Each path is a new rotation, seen through one point. The rows after it are directions, each followed by how far the rotation turns it, in degrees each step (0 if it stays put).
Each turn is a multiple of 5 degrees from 10 to 175, or 0.
Each row of a path follows its step; steps can be skipped.

step 4: [ 60   8  29  -9  21  34  13 -10 -19 -19   3  -3 -17 -16 -46  11  26 -15
  45 -32 -32 -61  75  35 -21  35 -21 -70  -1   9   2  35  10  18 -32 -26
 -21  -7 -76  -3  12   2 -14   5  -9   4 -45   1  28 -31  -8  -6 -25 -19
 -20  -1 -19   6]
step 5: [ 33 -35 -26 -16  36  17  45  40  -7 -15  26  -6  13  15  20 -76  10 -28
  55 -19  48  -5  -5 -10  38  36 -25   6   2 -12   2  -3 -34  13  22 -39
 -10 -25   4 -22   6  -4 -52  24  25 -36 -17  21  -8 -40   9 -29  30 -37
  22 -41  56 -17]
step 11: [ 24 -24  10  21  25  34  23 -16  32 -30 -14   0  32  -8  -4  21  25 -28
  42 -73  -4 -22  39 -50 -76  49  -8   1  38  -5  18  26  -1  -3  -4  11
  18 -18 -22 -13  23  -2  -5  58  24   6   9  -1  15 -38  -7  50  31  -7
 -26  11  -2 -66]
step 15: [ -1  34  14 -10  13  37  14  15   6 -21  30  -6  28 -72  -7 -53 -18 -20
  45 -11  33 -42   9 -14  -6  10 -70 -19 -20  30 -19  16  28  51 -30 -10
  13 -12 -47  42  -5  -5  10 -17  41  -4 -27  37 -15 -31 -12  11  48 -17
 -12 -24  22  45]
step 18: [ 10  10   2  26   7  -2   6 -26  54   4   0 -57  36 -36  21 -24  23 -65
  45 -26  10 -36  35 -30 -58  -9 -41  33 -11  17  -7 -10 -40 -14 -15 -22
  56   2 -45  11 -21  29   7  33   3 -29  13  36  -2 -35 -46 -43  -2 -19
   4 -32  -9  14]
step 21: [ 17   6  38  19 -43  73 -31 -29  -2 -36  23 -31   3  -9 -10  40  30 -10
  57 -29 -45 -41  56 -58 -12   9   9  11  12 -31 -15 -42 -16  24 -19 -19
 -14   3 -53   1  35 -25  11   1  -6 -25  33  -6 -12 -38 -19 -47  -3 -42
  19  -4   1   4]
step 22: [ 58  11 -41  14  11  32  28  39   8 -23   8  -8  53 -13   8  -1   6  25
  58  -8 -16 -41 -17 -31  16  44 -35 -33 -44  27  64  -2   4  11 -13 -12
  -4 -22 -37 -26   3  19 -51  29   1  54  24  44 -29 -20   3  13  48  19
 -15  -7  19 -17]
step 23: [  6  -6   4 -34  13  10   9 -31 -23 -11 -40 -47   0 -23 -24 -53   2 -26
  30  -3   4 -24 -24 -20  -5  12 -57 -37  -3  18  -4  39  -3 -37   3  22
  71 -27 -12 -29 -10   0 -11   3  31 -12 -36 -15  71 -29 -23  68 -15 -29
  35 -25  34  -5]
step 25: [ 51  -1 -41  60 -21  43  33   6  43  -2  -9  -8  27 -34  -2 -32  -7   8
  49  -9  27 -34   4 -10 -71  12  -8   9 -56  28 -20 -17  17  -6  -2 -31
  14 -16   2  26   1  27 -18 -19  37   1  25  22 -46  -1  76 -52  12 -10
   1 -14 -18 -23]
Directions:
[-12  -1  18  13   1   9   7  -4  -1  -8   0   1  -2 -14  -6  -1 -17   6
   1  -8  12  11   0  -4  -9   4   4   1   6 -11   5   8   6   9   8  13
   4   2   3  18  -5  -6   8  -6   4  -9  -4   9  10   0   6  22   6   8
   1  11  -6  -2]
85
[  4   7  -7   8 -14  -4  -8  -3   9   0   9   0 -10 -12 -13   8 -20  -1
  16   0  -2  14   0  -7  -6  -5  -5  14   2  -3  -6   9   2   2   3  -4
  -9 -10  -1   3   2   6  -1  20  -9  17   0 -13  -2 -10   2  -5 -11   9
   2  -8  -3   2]
100
[ 12  -4  -6 -21   8  -6  -6  -4  -9  -1  -5   2   5  -5 -14   9   0  -6
 -12  -2  -1   0   1  -2  -9 -15 -10   7   3   4   0  11  14  11   2  12
   1  -7   3   0  -3   2  15   3  14  12  -8  -1   0   3 -13   2  18 -13
 -12  -1  -2  -7]
90
[  1  12   5 -14 -22   4  -7  -6 -12 -25   7   1   4  -4   5   1  -3  -1
  -6  -2  -1 -11  -8  -2  10  -4  11   0   0  16   2   1  12  -5  -4   5
   1  -1  -9  -2   2   9  -7  13   2  -7   5   3  11   3   5   4   6  15
  -4   0  12  10]
55
[  2   4   9  13   5   2   2  -1  -1  -8  -4 -11  -6  10  -9   4   6  10
  -2   2  -1   1 -10  -2  15  11  -7  -1  -1  -1 -15   2   0  -3 -18   5
  -5 -15  -4  -4   6  22   1  -3   9   8  -8  -3   1  -4  21  10   9 -17
   4   3  -6   1]
35
[  3   3 -10  -1   1  -4   7   1   7   3  -6  16   2   5  -8  -2   5   7
   7 -24  -4   0 -10  -7  -6   2   5   1  -3  17  -1  -6  -3  -2  16  12
   5  -8  15   2  15   5 -11 -11   2   7   6  -7  -9   4  12  10  -5   7
  -9   7  13  -9]
130
